In the data rows, the value 128 means zero.
Here are some points:
[129 103 128 126 125 112  78 146  86 151 127 146 104 127 127 170 128  93
 150 137 153 176 150  92]
[129  79 132 111 115 143 154 140 174  77 127 129 129 123 127 136 128 113
 147 135 153 102 119 129]
[129 128 116 101 152 107 103 146 111 157 102 122 104 126 127 121 153 120
 142 164 127 152 152 106]
[129 128 152 113 101  79 103 176 129 146  76 140 104 125 102 160 128 111
 134 173 127 127 160 119]
[154 128 131 102 152 165 154 123 137  84 127 108 154 100 102  70 128 109
 140 122 153 102  95 133]
[129 103  96 152 119 106 179 147 154 155 127 134 104 132 127 129 128 131
 141 140 153  78 143 110]
[103 103 110 104 131 118 103 132 115 151 127 132 154 129 102 134 103 121
 126 135 153 152 145 110]
[103 128  87  84 102 168 154 121 112 110 153 125 154 119 127 122 103 115
 140 109 153 127  71 115]
[129 103 121 102 131  98 103 158 135 158 127 141 104 119 127 136 103 100
 149 161 127 152 153 134]
[129 128 117 138 134 183 154  67 124  93 178 122 178 174 127  82 103 187
  86  95 127 102 101 132]
[154 228 210 125 236 117  78 145 100 100 127  35 129  41 203  83 229 118
 146 139  49 176 142 167]
[129 228 166 200 225  93 103 157 104 108 127  46 104  80 178  69 229 118
 141 152  75 152 143 142]
[129 128 107 115 123 135 154  94 137  99 178 123 129 179 127 123 128 192
  65 109 153 102 100 132]
[129 128 109 181 114 159 154  78 120  85 153 142 129 164 102 122 128 185
  83 136 153 102  92 128]
[129 103 112 170 125 122 103 133 118 161 102 166 129 126 127 148 103 126
 126 121 153 127 141 116]
[129 128 126 175  99  99 129 154 119 152 153 148 104 119 127 162 128 114
 148 120 127 127 140 119]
[103 103 110 109 123 168 179 120 145  95 153 140 154 118 127 123 103 104
 145 132 127  78  99 138]
[103 103 109 126 111  96 103 148 154 149  76 140 104 112 127 145 128 112
 142 142 127 127 151 128]
[154 228 190 140 188 100 103 152  97 116 102  90 104 136 203 125 179 116
 143 159  75 152 154 178]
[103 103 115 142 116 129 103 117  94 142 102 118 129 125 127 124 128 145
 137 125 153 176 143 123]
[103 128 111 184 132 118 179 134 167 155 102 137 104 116 127 124 153 119
 139 162 127 102 138 124]
[103 128  98  97 108  89 103 162 105 154 127 146 129 109 102 187 128 103
 122 142 127 152 151 126]
[103 128 121 119 117  98 103 161 139 155  76 153 104 119 127 192 103 106
 164 134 127 127 154 103]
[103 103 118 133 112 115  78 132  78 152  76 144 129 137 102 164 103 125
 130 156 127 176 146 133]
[103 128 115 219 129 104 154 149 169 158 127 127  79 110 102 123 103 100
 138 149 127 127 143 131]
[129 153 111 105 134  93 103 140 106 146  76 149 104  91 127 193 128 115
 154 145 127 127 152 107]
[154 103 139 121 108 117  78 134 105 154 102 124 129 134 127 127 103 108
 133 131 153 176 147 109]
[129 103 110 166 112 132 103 144 143 153 102 115 129 126 102 120 128 108
 151 115 127 152 149 112]
[129 128 140 170 106 102 129 152 142 148  76 102 104 120 127 103 103 106
 152 135 153 102 155  95]
[129 103 122  92 123 112  78 134  99 150 127 126 129 142 102 129 103 121
 148 132 153 152 147 113]
Here are 10 more points, each followed by its number:
[103 103 126 116 125 103 103 146 134 157 102 149 129 125 127 204 128 120
 129 117 127 152 154 115] 0
[103 128 130 152 144  93 103 159 119 161 127 135 104 117 127 173 128 113
 145 118 127 152 145 102] 1
[103 103 109 137 128 184 154  70 142  92 153 147 154 187 102 115 128 185
  60 109 127 102  96 134] 2
[103 128 125  98 105 116  53 123  84 158 102 131 129 128 127 132 128 122
 146 170 127 201 150 116] 3
[103 128 123 124 115 120 154 127 176 148 102 151 104  98 127 148  78 123
 130 128 127  53 148 119] 4
[103 128 101  76  98 168 154  64 121 103 178 133 178 180 127 115 128 188
  58  90 127 127  84 116] 5
[154 128 123 141 119 129 154 125 174  84 153 159 104 144 127 130 103 119
 152 114 127 127 126 118] 6
[129 103 144 136 113 163 129  84 101 103 178 131 154 165 102 134 128 180
  88  78 127 127  87 135] 7
[129 103 127 150 135 147 154 114 168  66 153 157 129 112 102 140 128 118
 129 137 127 102 110 127] 8
[129 128 142 129 135 170 179 102 118  96 127 132 154 116 127 122 103 106
 141 118 153 102  80 107] 9
Which two of these numbered points are nearest to each point below, ignoring the 2 directions in which the first points spread most? Their numbers follow each, nearest first.
[103 128 108  74 102  86 103 177 106 158 102 148 104 140 127 199 103 102
 148 138 153 152 149 136] > 0 1
[103 128 102 156 111 114 129 163 101 154 153 149 129 116 102 159 128 108
 155 128 153 127 141 115] > 1 0
[103 128 108 117 104 114 103 146  70 154 102 133 129 112 127 133 103 122
 142 140 153 152 157 135] > 3 1
[129 128 124 184 110 111 154 145 160 158 102 132 104 121  77 132 128 134
 137 178 153 127 150 132] > 8 1
[103 128 130  90 142 154 154 126 147  88 153 146 129 111 127 147 128 108
 150 117 127 102 103 124] > 8 9
Now 10 new points, numbered from 0 again:
[129 128 125 121 129 134 154 131 165  71 153 130 104 161 102 129 128 177
  79 120 179 102 117 113] 0
[129 103 119 166 120 111 103 141 151 156 102 157 129 102 102 148 128 107
 133 160 127 152 148 121] 1
[103 128 117 141  93 105 103 139 130 157 102 137 129 122 102 149 128 119
 149 143 127 152 152 124] 2
[154 128 125 101 118  98 129 153 149 149 102 126  79 138 102 142 128 131
 148 162 127  78 155 125] 3
[129 103  82 117 114 107 103 129 160 155 127 149  79 132  77 160 128 127
 142 169 153 127 145  84] 4
[129 128 112 113 136 152 154 120 139  96 203 143 129 108 127 116 128 118
 173  91 127 102  85 127] 5
[154 128 131  77 119 177 179 103 134  93 153 125 129 125 127  84 128 117
 124 110 127  78  79 108] 6
[103 103 120 118 117 170 129  70 106 112 178 142 178 163 127 113 128 187
  72 104 153 127  88 117] 7
[103 228 214 116 248 105 103 141  86 100  76   0 129  22 203  57 254 104
 134 169  75 201 153 228] 8
[103 128 112 107 127 105 154 155 171 148 127 135 104 108 102 141 103  98
 138 145 127 102 145 117] 9
The same question for these:
[129  79 120  91 100 113 103 151 147 153 102 133  79 117 102 154 103 110
 158 141 153 152 151 121] > 6 4
[129 128 150  83 116 130 179 136 153 150 102 158 129 157 102 127 128 111
 139 138 127  78 147 123] > 3 9
[129 128 116 113 122 103 154 126 178  76 153 131  79 152 127 130 128 185
  83 118 153 102 129 116] > 0 4
[129 103 132 156 132 181 129  61 106  81 153 116 178 188 152 117 128 189
  68  73 127 127  74 130] > 7 2
[103 128 108 136 124  97 129 166 157 155 102 132 104 106 102 126 103 100
 153 171 153 127 155 130] > 9 2
